In the rows, zero is written as 100.
First come named turns, each shown by rows before and after it. For each pair of rows after them, which turns, in which order, take the first row to the second? The first pair is done for you.
turn Mip:
[95,84,102,117,94,115,101,103,94,97,100,102,104,110,100,110,105,102,98,110,104,104,92,89,107,95,98,109,103] -> [97,83,101,116,97,117,101,107,94,95,101,102,104,108,100,109,103,105,99,108,103,104,90,89,105,95,100,110,103]
[97,87,100,134,94,99,100,87,112,97,99,90,115,110,105,107,117,112,114,104,107,109,105,82,111,87,93,92,92] -> [97,81,98,125,97,105,105,90,111,82,102,91,123,104,112,99,109,115,110,108,105,109,106,82,111,84,96,97,99]
[94,115,77,96,112,122,90,89,104,93,99,111,118,118,97,96,98,91,110,93,114,113,93,112,91,87,101,91,106] -> [95,116,78,97,112,120,90,90,105,99,98,113,114,119,95,98,98,91,111,90,115,112,93,112,91,87,101,89,104]
turn Kivu:
[105,77,100,107,95,115,107,107,97,85,105,97,106,95,94,96,91,107,100,102,106,110,79,94,106,92,108,104,107] -> [92,90,90,99,93,100,108,85,102,81,91,91,113,98,106,97,105,97,81,114,102,106,98,106,111,99,97,107,106]
[101,98,85,90,111,102,102,91,101,87,97,93,104,107,111,101,99,94,95,97,105,105,105,101,97,100,99,119,105] -> [103,107,84,86,113,96,98,92,102,100,93,97,94,109,107,107,101,92,98,88,104,100,106,106,94,104,98,113,101]
[85,120,109,108,105,87,101,88,100,110,90,85,92,104,95,112,121,85,103,107,96,110,114,107,95,104,98,84,88] -> [98,114,117,114,108,98,99,109,96,117,101,91,84,102,84,113,111,93,119,94,99,112,98,99,90,100,105,78,87]
turn favo:
[102,85,98,106,110,115,105,80,96,71,102,86,126,85,108,80,103,99,96,111,93,105,83,87,104,96,102,115,117] -> [101,89,108,140,99,107,96,77,94,104,100,82,107,99,86,96,117,99,112,105,96,112,77,82,108,96,101,103,100]
[114,110,102,95,121,107,80,115,97,95,111,111,94,98,114,102,104,92,104,89,104,94,111,103,99,91,78,128,109] -> [113,103,104,105,116,112,82,114,94,88,114,105,100,100,113,100,105,94,104,96,106,100,109,97,104,87,79,132,111]
[99,104,102,123,89,101,92,100,92,110,99,95,94,109,88,101,106,95,108,98,105,101,97,101,105,101,98,99,96] -> [102,115,96,97,96,96,90,104,96,112,96,105,90,104,93,100,102,92,105,87,101,91,100,111,96,108,97,94,97]
[110,109,87,110,106,91,111,80,97,115,100,94,102,113,112,104,129,79,99,123,94,103,117,111,98,116,92,113,100] -> [111,111,85,100,109,89,112,82,99,115,100,97,102,111,115,104,128,79,97,121,93,99,118,114,96,118,92,111,101]
Pairs:
Each pair is two turns apart.
[111,101,110,111,100,89,84,122,96,133,102,114,74,103,75,111,94,107,124,73,103,98,83,96,98,97,103,84,87] -> [103,119,100,85,104,74,84,108,105,133,89,116,75,102,88,112,98,98,109,73,97,87,98,111,94,107,95,82,86]	favo then Mip
[96,100,108,120,94,97,98,89,106,107,103,99,100,107,95,108,115,98,98,113,104,97,113,102,106,106,103,100,90] -> [98,107,98,86,103,95,99,93,112,95,101,108,103,97,108,103,105,96,89,105,99,86,119,111,97,112,102,100,97]	favo then favo
[84,96,97,82,98,79,113,74,99,101,88,106,102,113,107,111,114,93,73,99,101,88,120,112,97,96,90,115,104] -> [108,74,113,97,103,107,110,118,89,110,113,117,88,108,83,112,91,112,105,76,111,94,86,92,88,84,108,108,106]	Kivu then Kivu
[100,111,93,73,111,95,90,100,105,107,99,108,89,95,107,102,98,92,96,87,99,92,102,114,96,107,101,96,99] -> [94,99,92,76,110,103,98,93,103,84,102,99,106,92,117,94,97,92,86,103,99,99,107,109,102,101,100,108,109]	Mip then favo
[92,102,93,80,103,92,104,85,106,78,102,99,108,100,128,91,112,89,85,114,90,103,119,110,107,102,86,111,111] -> [120,99,105,84,110,103,93,125,100,112,118,118,78,100,102,101,96,102,120,75,97,99,88,100,92,98,101,91,101]	Kivu then Kivu
[110,111,101,102,104,91,92,101,99,112,102,120,95,107,86,103,101,92,108,90,96,88,109,102,83,101,107,103,93] -> [111,102,98,87,110,100,97,105,98,89,107,121,107,99,96,92,89,96,101,95,95,87,109,100,82,97,110,110,104]	favo then Kivu
[102,99,104,101,98,104,99,116,94,113,103,100,88,98,83,101,98,110,115,91,112,102,88,98,89,97,104,94,93] -> [101,95,96,82,104,111,104,117,95,91,105,101,99,88,96,91,88,111,104,96,109,99,91,100,87,97,105,102,103]	favo then favo
[105,83,91,80,100,119,101,116,90,84,109,110,114,97,103,89,87,99,94,90,103,88,89,103,102,89,110,99,109] -> [102,102,98,107,89,98,89,104,91,128,97,108,90,114,84,109,110,91,107,82,104,89,90,108,106,96,103,83,88]	Mip then Mip
[92,101,103,111,101,90,93,85,100,105,94,92,100,105,96,99,118,99,95,108,99,100,99,101,104,106,90,90,95] -> [99,107,99,85,110,90,91,100,103,108,96,104,94,98,99,97,107,100,99,91,97,91,96,107,94,109,94,84,97]	Kivu then favo
[86,97,104,112,90,107,111,88,101,78,100,88,123,95,109,97,99,104,91,124,103,106,112,96,107,96,96,107,107] -> [93,124,105,107,91,85,97,90,107,124,90,101,92,104,94,115,110,98,105,95,102,94,111,110,97,109,92,85,88]	favo then favo
[115,105,95,106,90,108,107,111,106,86,105,88,96,116,101,91,110,106,113,103,102,100,99,89,105,98,96,110,95] -> [114,106,92,96,92,107,109,110,107,80,104,89,100,113,107,89,109,105,108,105,101,97,103,92,104,100,95,112,98]	Kivu then Mip
[102,96,97,92,112,100,107,98,102,74,99,99,114,97,112,89,80,98,104,111,88,82,105,81,105,84,113,109,126] -> [105,105,109,128,100,86,96,95,100,121,93,98,86,114,85,110,99,96,123,99,92,86,99,80,108,88,110,93,105]	favo then favo
[111,102,93,69,104,98,90,110,97,101,96,125,108,100,117,102,94,106,81,88,101,100,93,101,99,99,100,106,103] -> [117,91,101,86,101,107,91,120,91,103,105,124,106,100,107,102,90,112,91,87,106,108,83,90,100,93,105,106,103]	Mip then Kivu
[88,110,94,92,95,90,98,81,103,108,87,93,100,114,103,105,116,87,94,105,99,96,119,111,107,105,89,102,95] -> [108,84,108,108,100,117,98,117,92,107,110,99,94,109,87,101,96,106,119,91,107,103,89,91,103,91,104,100,100]	Kivu then Kivu
[98,110,93,102,94,95,109,96,100,97,103,101,116,84,111,94,104,96,90,97,98,93,98,104,107,102,95,90,98] -> [99,115,95,107,93,91,106,96,101,107,101,102,109,88,106,99,108,95,94,93,98,92,96,104,107,103,95,85,93]	favo then Kivu
[91,121,110,135,103,93,102,83,95,127,92,98,80,99,70,116,112,94,110,92,107,106,87,108,94,110,101,72,83] -> [85,136,92,85,115,83,106,74,105,109,82,108,89,88,97,107,106,85,89,90,98,90,104,128,86,122,97,76,91]	favo then Mip
[100,96,103,111,94,118,118,89,85,83,92,99,116,104,123,123,120,106,100,118,94,102,102,107,105,102,96,104,108] -> [105,115,103,103,97,103,109,92,89,111,84,108,97,108,117,134,126,101,108,99,92,91,101,116,98,110,95,90,96]	favo then favo
[87,92,91,97,96,91,110,78,104,84,100,97,110,101,112,101,96,92,85,109,88,105,109,100,111,87,91,112,103] -> [95,77,101,119,94,105,109,94,96,89,111,96,106,103,99,102,91,102,101,105,95,114,93,88,112,79,100,110,102]	Mip then favo
[118,101,86,76,105,93,113,110,97,85,119,90,116,88,106,115,99,109,92,110,85,89,121,96,118,133,95,86,106] -> [111,106,87,92,98,84,110,96,97,98,112,84,112,95,100,122,112,103,91,116,84,93,127,98,123,135,89,84,98]	favo then Kivu
[92,100,100,145,90,91,101,85,106,91,95,80,119,97,106,108,120,93,98,131,103,125,99,101,115,102,86,105,104] -> [111,108,108,142,97,90,90,112,104,129,100,97,90,99,86,121,113,99,126,96,106,119,80,101,102,105,95,84,92]	favo then Kivu
[91,111,84,84,101,82,101,79,105,110,87,103,106,104,106,97,100,91,102,98,95,100,115,113,95,112,94,105,100] -> [87,93,92,111,94,94,106,74,99,96,93,91,118,107,103,92,102,96,103,115,98,112,111,101,106,103,96,115,103]	favo then favo
[101,97,104,137,87,98,97,95,101,120,96,92,90,105,80,108,112,96,113,104,105,111,91,92,107,97,100,94,90] -> [93,118,90,101,92,80,97,79,111,116,82,97,92,101,98,107,116,84,95,103,96,96,111,112,103,111,91,91,89]	favo then Mip
[87,93,95,114,88,90,83,87,102,92,106,71,109,97,108,78,115,87,95,114,75,101,117,101,106,88,81,109,82] -> [91,109,91,97,93,78,77,90,107,112,99,81,95,98,108,84,117,83,97,97,72,91,119,112,98,96,79,97,76]	favo then favo
[105,91,114,133,86,101,107,88,95,107,102,96,93,101,77,102,110,95,100,117,112,107,98,95,103,92,105,97,104] -> [105,114,106,107,91,84,102,84,103,123,90,106,81,100,83,108,115,85,95,104,106,94,107,111,96,105,100,87,97]	Kivu then favo
[112,100,104,54,112,101,103,107,102,82,102,110,100,83,117,92,69,102,103,95,92,98,99,109,80,99,109,96,115] -> [106,80,127,135,89,108,100,96,88,104,107,87,94,104,86,105,91,108,122,114,103,126,86,85,100,85,110,99,103]	favo then favo
[96,103,96,72,110,100,107,104,103,92,94,107,107,98,115,91,90,94,88,99,99,93,92,105,89,105,99,105,110] -> [104,94,101,80,110,110,107,116,100,94,102,110,103,97,107,91,85,101,98,93,103,96,80,97,89,99,105,103,110]	Mip then Kivu
[103,96,107,129,99,104,103,94,98,116,105,98,95,108,90,107,106,100,115,96,96,100,91,100,100,103,100,88,86] -> [100,86,105,132,99,112,109,90,96,94,109,91,109,104,98,98,103,102,107,109,96,106,94,95,104,98,100,98,94]	Kivu then Mip
[68,101,75,78,115,77,109,83,120,80,82,87,113,100,121,100,78,75,76,106,90,99,127,128,82,133,111,79,88] -> [77,113,83,91,113,67,98,92,119,119,80,94,87,110,101,116,84,76,97,85,92,97,118,129,78,135,112,62,73]	Kivu then Mip
[92,113,95,90,94,79,99,74,92,110,82,90,91,106,108,102,112,92,97,114,79,96,115,94,108,88,99,96,92] -> [112,88,109,105,98,106,98,109,83,110,104,97,86,103,91,100,91,111,121,100,88,104,88,73,103,75,114,94,98]	Kivu then Kivu
[98,129,94,106,103,86,90,88,89,108,102,104,90,125,90,108,115,94,98,115,99,88,104,101,96,102,106,92,105] -> [105,105,102,119,103,109,94,104,81,92,118,101,99,120,85,99,102,107,106,120,107,98,90,87,98,90,116,100,114]	Kivu then Kivu
[119,114,107,101,106,69,123,112,124,133,91,95,90,87,88,125,79,91,112,86,109,78,103,112,100,135,105,90,105] -> [123,101,102,78,114,83,132,121,123,100,99,98,108,74,104,111,61,95,103,91,108,77,102,110,97,130,110,101,121]	favo then Kivu
[115,90,102,76,122,100,117,122,119,66,113,125,118,96,116,98,87,95,105,86,107,102,91,97,99,95,100,123,109] -> [108,112,94,64,122,79,112,108,126,83,98,129,108,101,120,106,100,83,98,81,101,92,105,113,97,108,92,116,100]	Kivu then Kivu
[102,99,118,120,86,86,108,83,111,133,78,87,68,114,106,121,107,51,99,120,96,95,93,112,107,112,87,120,101] -> [120,104,113,76,104,92,106,112,115,132,86,109,59,100,112,117,84,57,106,91,95,79,82,119,88,116,96,113,107]	Kivu then favo
[90,100,89,101,96,104,111,92,103,82,93,92,114,92,106,88,107,101,87,118,92,106,109,95,107,90,93,100,104] -> [100,89,100,121,95,114,109,107,98,92,104,92,106,95,91,91,102,109,104,110,98,113,93,83,107,83,100,96,102]	Mip then favo
[85,112,94,42,138,84,105,115,101,96,87,109,98,100,103,84,87,112,102,72,92,76,70,106,81,103,108,91,109] -> [64,108,89,55,128,79,113,82,103,70,76,89,122,104,118,77,103,104,79,106,90,84,91,107,96,103,97,108,115]	favo then Kivu
[68,79,92,81,103,99,110,99,92,95,108,92,106,94,106,88,93,93,95,115,115,109,118,118,106,103,91,107,109] -> [69,89,99,106,97,89,102,96,92,128,104,91,86,105,86,103,105,91,109,106,118,112,114,116,108,105,90,95,94]	favo then favo
[105,99,108,110,101,123,93,103,92,103,102,95,103,104,90,96,116,95,114,101,114,120,90,100,95,92,104,96,91] -> [109,111,99,76,110,118,93,109,99,101,99,106,101,97,101,92,109,91,108,89,109,107,94,112,85,101,104,92,95]	favo then favo
[112,84,101,120,94,115,89,130,95,113,107,99,116,103,82,96,100,129,123,88,106,101,83,82,92,99,117,108,86] -> [98,96,100,140,82,100,88,104,97,124,93,88,115,114,79,105,122,119,115,102,104,104,98,87,102,105,107,107,78]	Kivu then favo
[112,94,101,100,106,109,97,113,91,95,117,101,111,99,81,88,88,107,102,98,96,106,80,100,102,97,99,94,104] -> [101,97,101,122,96,100,96,92,90,101,108,90,112,108,79,94,105,101,96,112,96,111,91,101,112,98,91,97,98]	Kivu then favo
[88,107,102,95,102,100,109,96,97,95,97,99,91,101,112,114,113,97,98,112,96,105,110,93,97,99,101,107,103] -> [89,100,106,104,101,107,109,100,94,93,102,97,92,101,107,112,110,101,102,112,99,109,106,89,98,94,104,108,104]	Mip then favo
[99,100,108,113,94,109,104,93,94,99,101,99,96,90,106,101,99,102,93,112,113,106,108,109,104,107,98,100,111] -> [104,107,109,109,95,104,99,98,95,112,101,104,85,92,101,106,99,101,100,102,113,101,105,112,98,110,98,93,107]	Kivu then Kivu
[106,90,104,98,107,115,105,114,94,104,111,108,96,94,88,105,85,110,110,95,102,103,84,90,86,94,109,101,100] -> [85,107,90,86,102,93,108,79,104,93,92,98,108,97,107,104,103,94,85,116,95,99,111,105,93,104,93,109,101]	Kivu then Kivu
[108,99,100,73,114,111,100,133,105,101,122,114,96,85,97,99,78,98,116,91,97,92,76,102,94,100,103,89,110] -> [107,98,109,105,105,109,95,129,101,120,122,107,86,96,81,108,88,99,128,92,101,99,71,95,99,98,102,85,99]	favo then Mip
[97,118,96,112,92,91,86,89,103,98,84,89,101,110,102,106,108,104,106,100,107,90,100,95,92,109,102,88,87] -> [106,116,95,93,99,98,85,104,103,93,90,98,99,102,104,103,96,107,111,87,106,84,93,97,84,110,108,85,89]	Kivu then favo
[92,87,126,127,86,105,109,106,106,100,109,108,110,98,94,98,94,106,100,106,117,107,91,97,110,115,106,97,103] -> [87,105,120,122,85,88,104,92,112,114,96,109,105,103,96,105,107,96,94,104,113,100,103,110,110,122,98,92,95]	Kivu then favo
[92,102,82,77,111,95,110,107,111,86,100,104,107,104,106,80,93,103,92,102,102,94,114,104,88,111,97,112,104] -> [97,112,84,77,111,88,102,112,113,110,99,111,92,108,97,89,97,102,102,89,102,90,110,107,84,115,97,101,96]	Kivu then Mip
[101,94,102,110,95,105,95,99,96,98,110,102,96,103,95,99,96,108,107,102,106,104,93,93,104,96,105,105,93] -> [104,105,97,88,101,99,93,103,100,101,106,110,91,100,100,100,93,105,105,92,103,95,96,101,97,103,104,100,92]	favo then favo
[110,129,88,75,104,102,107,90,92,96,91,108,122,90,104,97,104,94,81,93,104,77,115,118,90,112,101,111,102] -> [125,108,100,87,106,123,106,118,83,96,110,113,117,86,89,95,87,108,101,81,112,83,92,101,86,101,113,109,104]	Kivu then Kivu
[109,95,103,93,106,113,100,119,97,103,104,106,99,97,99,94,85,105,111,90,103,96,93,97,96,95,106,98,99] -> [106,106,99,82,108,104,97,113,101,109,98,109,96,97,103,96,89,100,107,87,100,90,100,106,94,101,104,95,97]	Mip then favo
[116,121,95,52,89,81,94,90,101,127,75,111,71,104,95,111,111,105,67,86,97,78,106,113,87,111,83,91,94] -> [135,82,105,55,98,123,103,131,90,95,104,115,85,89,91,94,79,128,81,83,105,88,78,89,82,92,103,101,113]	Kivu then favo
[111,103,91,80,96,103,97,119,98,138,119,122,75,99,94,99,98,118,99,86,96,117,123,93,99,119,93,75,77] -> [105,76,89,83,95,125,110,116,93,90,129,109,107,89,109,81,89,125,85,113,98,128,124,80,107,105,96,97,95]	favo then favo
[104,115,84,78,104,84,105,99,105,86,95,104,103,91,105,107,91,95,82,103,100,91,113,104,104,113,106,99,112] -> [105,96,89,96,100,99,109,104,98,70,105,98,113,89,102,100,86,102,85,112,104,100,106,92,110,103,112,107,117]	Mip then favo
[115,103,93,95,115,114,86,93,116,104,102,116,135,118,102,83,100,87,93,113,106,97,127,139,94,101,84,93,105] -> [112,95,102,128,106,116,83,88,111,112,102,107,132,127,90,88,108,89,101,120,111,107,122,130,101,96,85,92,101]	favo then favo
[84,105,125,78,96,96,98,91,99,101,84,98,82,96,110,122,113,100,95,122,98,80,118,110,128,96,83,99,98] -> [93,106,123,63,104,98,96,105,100,106,90,109,75,91,108,123,103,103,103,107,99,73,111,111,120,98,89,94,97]	Mip then Kivu
[133,109,98,99,105,121,130,122,101,114,92,106,77,87,109,80,89,90,106,80,111,99,101,86,95,112,98,90,108] -> [129,97,101,117,99,130,134,120,97,102,97,97,87,88,108,77,88,94,105,93,113,109,99,77,102,106,99,97,113]	favo then favo
[112,123,83,92,115,94,111,107,101,100,103,104,101,105,108,90,88,95,101,97,88,99,103,111,92,94,107,98,93] -> [117,114,88,103,115,102,111,117,98,101,109,103,98,105,100,92,84,101,110,95,90,103,96,103,92,89,112,98,93]	Mip then Kivu
[96,90,88,83,103,119,111,130,90,85,127,101,111,90,109,91,90,96,95,99,99,123,95,103,91,84,126,89,79] -> [92,85,91,100,97,120,113,122,88,82,126,92,115,94,108,92,96,95,92,110,101,130,96,99,97,81,123,93,78]	Mip then Kivu
[92,98,97,103,89,98,109,62,104,67,102,85,125,105,110,89,109,99,84,141,94,104,115,99,119,91,92,122,101] -> [100,132,100,104,89,70,92,64,109,128,88,99,85,117,90,112,124,90,104,108,92,91,113,113,109,105,89,93,76]	favo then favo
[86,95,99,94,102,104,109,101,97,77,105,95,113,96,113,84,91,99,93,105,101,100,104,97,101,97,97,103,101] -> [88,106,108,118,96,92,100,99,95,115,99,95,90,110,93,101,105,97,108,94,105,101,100,97,101,101,96,88,85]	favo then favo
[106,86,96,133,122,133,122,102,87,84,91,93,100,83,78,97,98,93,88,113,111,109,79,94,112,69,97,144,131] -> [119,101,102,134,125,122,108,117,88,125,91,107,70,89,60,113,100,94,108,83,112,102,67,99,101,75,99,123,115]	Mip then favo
